Here are some numbered points:
vec![17, -4, 10, -2, -5, 32, 25, -28, -4, 15, 24, -47, 8, 18, -4, -55, -39, 25, 23, 12, -45, 19, -21,
     -40] 0
vec![20, -7, 8, -1, 1, 30, 28, -27, -9, 15, 21, -41, 4, 22, -11, -48, -32, 28, 24, 5, -38, 18, -25,
     -31] 1
vec![11, 8, 18, 16, -7, 19, 12, -36, -3, -5, 26, -50, 19, 14, 7, -35, -45, 14, 7, 19, -45, 21, -41,
     -43] 2
vec![16, -4, 16, 5, -9, 32, 25, -32, -12, 5, 23, -45, 5, 16, -9, -46, -38, 27, 21, 8, -41, 20, -30,
     -39] 3
vec![-19, 18, 10, 29, 17, -39, -51, 3, 19, -30, 9, 21, 23, -19, 28, 18, 15, -40, -49, 19, 19, 8, 2,
     8] 4
vec![10, 21, 33, 21, -2, 14, 10, -56, -7, -25, 30, -39, 25, 13, 16, -26, -44, 8, 3, 21, -42, 24, -58,
     -47] 5
vec![-12, 9, 32, 18, 2, 17, 12, -30, -3, -9, 35, -27, 22, -8, 10, -22, -34, 10, 2, 20, -33, 31, -33,
     -32] 6
vec![-16, 18, 1, 17, 24, -46, -42, 13, 22, -17, -3, 26, 14, -19, 24, 26, 25, -46, -39, 13, 25, 0, 14,
     21] 7
vec![-3, 26, 23, 24, 4, -10, -15, -31, 6, -45, 10, -12, 20, 0, 13, 3, -12, -12, -20, 12, -17, 9, -33,
     -22] 8
vec![7, 0, -42, -26, 4, 9, 10, 33, 21, 16, -66, 27, -29, -3, -15, 27, 28, 15, 12, -40, 31, -66, 35,
     33] 9
vec![13, -2, -26, -11, 11, 20, 19, 4, 6, 27, -9, -11, -4, 13, -6, -25, -10, 19, 25, -10, -12, -13, 1,
     0] 10
vec![4, -40, 10, -24, -30, 24, 25, 13, -47, 25, 9, 9, -19, 8, -30, -2, 7, 22, 30, -13, 6, 6, 13,
     15] 11
vec![7, -8, -56, -32, 12, 15, 19, 28, 19, 28, -45, 12, -29, 3, -18, 10, 17, 22, 20, -36, 18, -39, 30,
     21] 12
vec![15, -35, -26, -61, -6, 33, 29, 26, -5, 25, -29, 16, -68, 17, -53, 15, 16, 33, 33, -57, 18, -32, 24,
     22] 13
vec![13, 16, 28, 18, -13, 16, 15, -55, -7, -13, 29, -45, 12, 14, 9, -34, -50, 17, 6, 24, -46, 27, -49,
     -47] 14
Which three points above are nearest to each new point? Their numbers follow each, nearest first.
vec![5, -7, -40, -17, 13, 13, 24, 19, 10, 32, -19, -1, -11, 5, -5, -14, -3, 19, 29, -7, -1, -9, 14,
     6] 10 12 11
vec![-1, -3, 16, -1, -43, 17, 20, 0, -31, 9, 12, -2, -1, 3, -3, 2, -1, 18, 17, 6, -2, 5, 0,
     1] 11 10 1
vec![-3, 20, 24, 21, 0, -15, -21, -23, 6, -50, 12, -5, 16, -3, 18, 5, -4, -14, -28, 10, 0, 9, -21,
     -13] 8 4 6
vec![9, -60, -1, -33, -13, 19, 20, 28, -25, 30, 0, 12, -24, 5, -34, 2, 18, 21, 29, -20, 14, 1, 26,
     21] 11 13 10
vec![-2, 22, 13, 17, 4, -6, -11, -24, 7, -36, 4, -9, 14, 1, 8, 3, -10, -7, -14, 7, -14, 4, -26,
     -18] 8 6 5
vec![14, -45, -18, -54, -15, 38, 34, 19, -16, 33, -12, 12, -54, 16, -65, 5, 20, 38, 40, -46, 15, -16, 27,
     13] 13 11 12
vec![10, -16, 18, -12, -40, 22, 27, -3, -60, 11, 18, -6, -5, 8, -13, 0, -4, 21, 21, 2, -6, 13, 1,
     -1] 11 10 1
vec![3, -3, -33, -11, 13, 7, 15, 16, 11, 23, -16, 0, -7, 3, -1, -11, -1, 12, 19, -4, 0, -7, 12,
     6] 10 12 11
vec![9, -52, 1, -27, -13, 20, 20, 20, -23, 26, 3, 3, -19, 7, -30, -3, 10, 21, 27, -15, 6, 4, 17,
     12] 11 10 13
vec![14, -46, -21, -65, -7, 32, 33, 27, -9, 30, -19, 16, -57, 9, -58, 16, 19, 39, 39, -51, 16, -23, 28,
     16] 13 12 11
vec![11, -22, 18, -16, -47, 28, 35, -1, -69, 19, 18, -6, -8, 10, -18, -1, -5, 27, 29, 1, -6, 13, 3,
     1] 11 10 1
vec![5, -35, 8, -21, -25, 23, 24, 10, -40, 25, 9, 4, -16, 8, -26, -7, 3, 21, 29, -10, 2, 7, 11,
     11] 11 10 13
